In the rows, 128 means zero.
One turn moves every row onto another: examples first, then more rows asked:
Bano: [143 122 117 132 131 130 107 111 106 146 115 126 130 146 118 127 116 154]
Zarib: [105 116 119 159 146 201  95 119 118 134 113 116 126 136 127 130 104 128]
forap: [149 123 137 170 156 137 111 124 102 191 155 134 157 112 113 156 112 116]
gup: [103 149 132 163 153 189  90 142 105 147 141 126 134 127 111 154  97 109]
rir: [126  97 123 154 116 129 118 104 121 143 141 125 121 120 130 191 102  96]
Gozal: [151 116 129 172 159 136 115 128 100 184 146 134 140  98 109 155 115 114]
furir: [100 133 116 165 139 195 107 133  90 160 134 111 131 109 100 151  87 116]
kuleb: [113 142 140 124 114 148 110 110 105 167 159 114 150 135 108 170 110 151]
Von: [123 144 140 132 127 145 109 113 105 174 159 123 171 139 112 171 114 143]
koga: [131  94 138 170 142 144 104 104 126 146 149 131 132 120 148 185 112  93]
reve: [ 91 126 143 137 131 148  81  93 120 143 111 117 153 130 127 140 114 116]
Zosu: [133  97 132 145 119 131 118 103 116 128 140 117 112 123 125 183 107  96]
Devak: [145 104 112 153 146 149 105 102  92 160 115 118 132 127 128 120 112 159]
Bap: [132  84 110 153 118 194 134 133 115 139 149 111 124 137 111 154 106 131]
dat: [130 108 146 175 138 182 138  88 111 155 123  85 124 118  98 152 108 112]
riva: [137 133 144 157 150 144 113 121  98 192 165 135 163 122 118 157 115 132]
Laz: [147 101 105 162 137 148  95 110  92 164 120 112 137 132 118 123 102 157]
Foso: [131 103 105 150 113 194 137 127 117 136 145 115 120 144 124 160  99 130]
nalol: [ 99 150 139 165 160 186  93 133 104 151 138 128 137 126 118 170  94 120]
Ror: [148  81 144 159 150 157  86 143 129 146 134 122 169 134 112 158 111 124]
Visil: [122 119 153 154 126 178 135  90 120 156 115  84 122 116 101 156 114 115]
Nuvav: [130 124 122 149 130 119 105  82  95 172 115 122 135 105 128 143 114 125]
Siz: [ 97 133 149 134 125 154  96  91 130 140 103 109 149 126 121 148 116 121]
Dile: [143  67 138 167 143 167 100 140 129 146 143 118 161 131 104 146 109 125]
fakib: [134 112 114 158 134 149 122 149 111 148 166 144 127 128 123 180  99 102]
Zanu: [108 136 154 141 125 161 113  86 132 140 106 101 140 122 109 150 116 107]
Pezez: [136  67 111 156 121 183 121 139 124 143 141 110 140 133 109 153 110 132]

koga moves to furir
forap moves to Bap
Von moves to Dile
Now these:
gup moves to Devak
Ror moves to dat
riva moves to Pezez
Nuvav moves to fakib
Foso moves to reve
Zosu moves to nalol

One turn moves every row onto another: examples first, then more rows asked:
fiv: [ 99 119 139 158 155 130 114 143 141 146 120 139]
keme: [ 83 132 157 154  91 152 131 131 138 179 148 108]
bimuz: [ 98 147 143 122 132 143  80 119 136 146 126 139]
fam: [131 139 134 139 127 106 112 132 133 180 141 140]
Mis: [120 118 138 153 116 153 133 131 126 135 171  98]
lif: [101 150 149 132 135 134  77 122 132 149 141 138]
Tedu: [118 132 156  97 134 159 139 121 145 163 153 112]
kiged: [135 130 127 162 114 128 103 132 123 173 153 141]
levos: [133 132 129 159 120 112 107 135 127 171 147 136]
kel: [ 85 132 139 153 149 121 129 140 142 153 123 138]
sagen: [ 85 131 154 153  88 158 136 132 143 176 143 107]
rinev: [ 84 127 120 103 109 133 131 126 138 179 133 100]
toz: [ 85 124 119 105 106 131 135 119 138 172 138  97]
vesin: [129 133 154  98 138 145 137 120 147 158 148 110]
sigaz: [117 120 134 147 114 161 133 133 127 136 172  98]
Masad: [111 110 130 156 157 135 118 133 149 145 124 139]
ralo: [ 81 152 135 148 114 137  93 123 124 140 142 134]
butip: [111  93 115 134 121 155  97 137 126 151 127  97]
buv: [ 80 128 123 104 113 129 134 128 132 176 128 101]
gofef: [ 87 124 149 152  85 160 137 133 138 175 138 106]
menan: [124 133 151  94 137 155 136 123 145 159 149 110]
tuk: [ 89 156 145 145 122 130  87 125 125 148 152 133]
liru: [123 111 163 128 119 174 104 129 157 176 121 116]
doz: [114  92 112 132 117 157  97 135 132 155 132  98]
fon: [130 146 136 131 121 119 114 125 134 190 145 146]
kiboz: [117 114 140 148 115 168 131 131 127 140 172 102]
milod: [121 109 161 120 114 171 108 130 152 177 115 116]
Viroz: [121 110 167 128 121 171  97 128 152 178 123 116]
mal: [ 88 131 130 151 145 120 142 130 147 155 131 139]
fepe: [117  91 114 124 117 156  98 128 134 150 134  95]

fon moves to bimuz
milod moves to fepe
rinev moves to menan
Now these:
tuk moves to kel
buv moves to vesin

One turn moves every row onto another: examples first, then more rows asked:
vasa: [126 136 148 152 144 143 147 144 146 101 128 122 104 141]
Lidab: [120 129 152 155 146 148 117 139 162 127 104 117 133 148]
lofub: [103 146 128 155 126 134 106 133  96 117 131 124 132 170]
Dirur: [136 170 114 156 144 116 131 118 116 109 140 142 117 121]
Kav: [134 133 107 158 131 137 129 139 118 113 155 114 109 155]
Dep: [127 157 121 138 107 143 135 130 107 104 101 120 155 154]
Supim: [112 150 112 144 149 122 123 114 153 146 147 121 102 143]
ged: [133 131 152 158 150 143 113 139 154 125 104 116 142 141]
sekes: [ 98 129 145 130 122 125 112 121 107 155 115 130 119 164]
veri: [137 131 119 118 139 120 118  88 132 150 145 111 142 140]
dav: [147 116 121 155 129 132 121  99 112 128 116 157 160 145]
Tal: [117 134 139 124  94 135 129 120 127 143  82 120 130 147]
sepoz: [116 135 144 160 113 130 137 125 142  81 119 137 110 125]
tiv: [119 129 126 150  93 113 140  86 155 123 133 139 145 141]
dos: [114 143 135 150 104 131 131 122 168 128 133 117 106 115]
Tik: [112 123  97 149 140 134 109  97 126 116 133 107 105 158]
Kun: [135 105 128 155 150 148 126 113 125 136 112 111 159 142]
ruf: [123 128 124 145 124 128  95  85 119 144 127 120  97 149]
sima: [113 150 125 156 131 132 112 135  98 119 140 132 139 173]
pev: [127 140 138 160 131 127 106 125 153 123 114 171 142 148]
kobip: [105 154 134 156 116 125 143 101 158 108 121 159 139 136]
Zitis: [142 143 124 127 141 134 137  80 106 108 149 130 127 141]
Zome: [135 137 137 127 160 136 114 128 118 108 131 109 108 124]
revef: [124 164 127 140 120 130 170 136 136 107 123 127 142 135]
zoti: [141 105 136 150 144 152 132 112 121 132 106 104 151 145]
megup: [138 107 122 154 132 133 123  98 125 128 112 161 156 150]
zok: [124 155 119 143  97 138 126 138 112 106 107 119 151 159]
kazal: [120 138 135 117  92 128 133 126 123 143  92 126 136 155]
zif: [124 126 125 141 116 130 149  84 154 138 115 102 104 148]
ker: [113 159 145 127 112 120 136  81 136 137  95 133 129 129]
geg: [137 161 146 140 115  98 157 122 135 126 110 133 133 124]
veke: [148 147 126 154 111 124 157  88 117 101 108 122 119 127]
mele: [136 133 145 158 132 128 110 124 154 116 104 166 139 149]
dafeb: [135 153 139 141 118 107 128 101 141 137 160 151 120 136]
guv: [157 119 125 137 145 141 116 112 116 136 134  97 113 134]
reda: [122 137 146 133 129 108 130  68 123 129 108 131 112 155]
zeg: [127 147  97 155 126 124 137 151 138 114 135 110 126 127]
pevo: [121 133 120 135 128 157 140 102 131  99 121  95 113 120]
boki: [101 128 143 142 118 125 106 124 118 158 122 133 114 166]
penos: [135 137 112 142 117 123 114  70 128 144 126 134 147 129]

pevo moves to Dirur
Zome moves to zeg
Lidab moves to Dep
Now these:
guv moves to Kav
kazal moves to megup

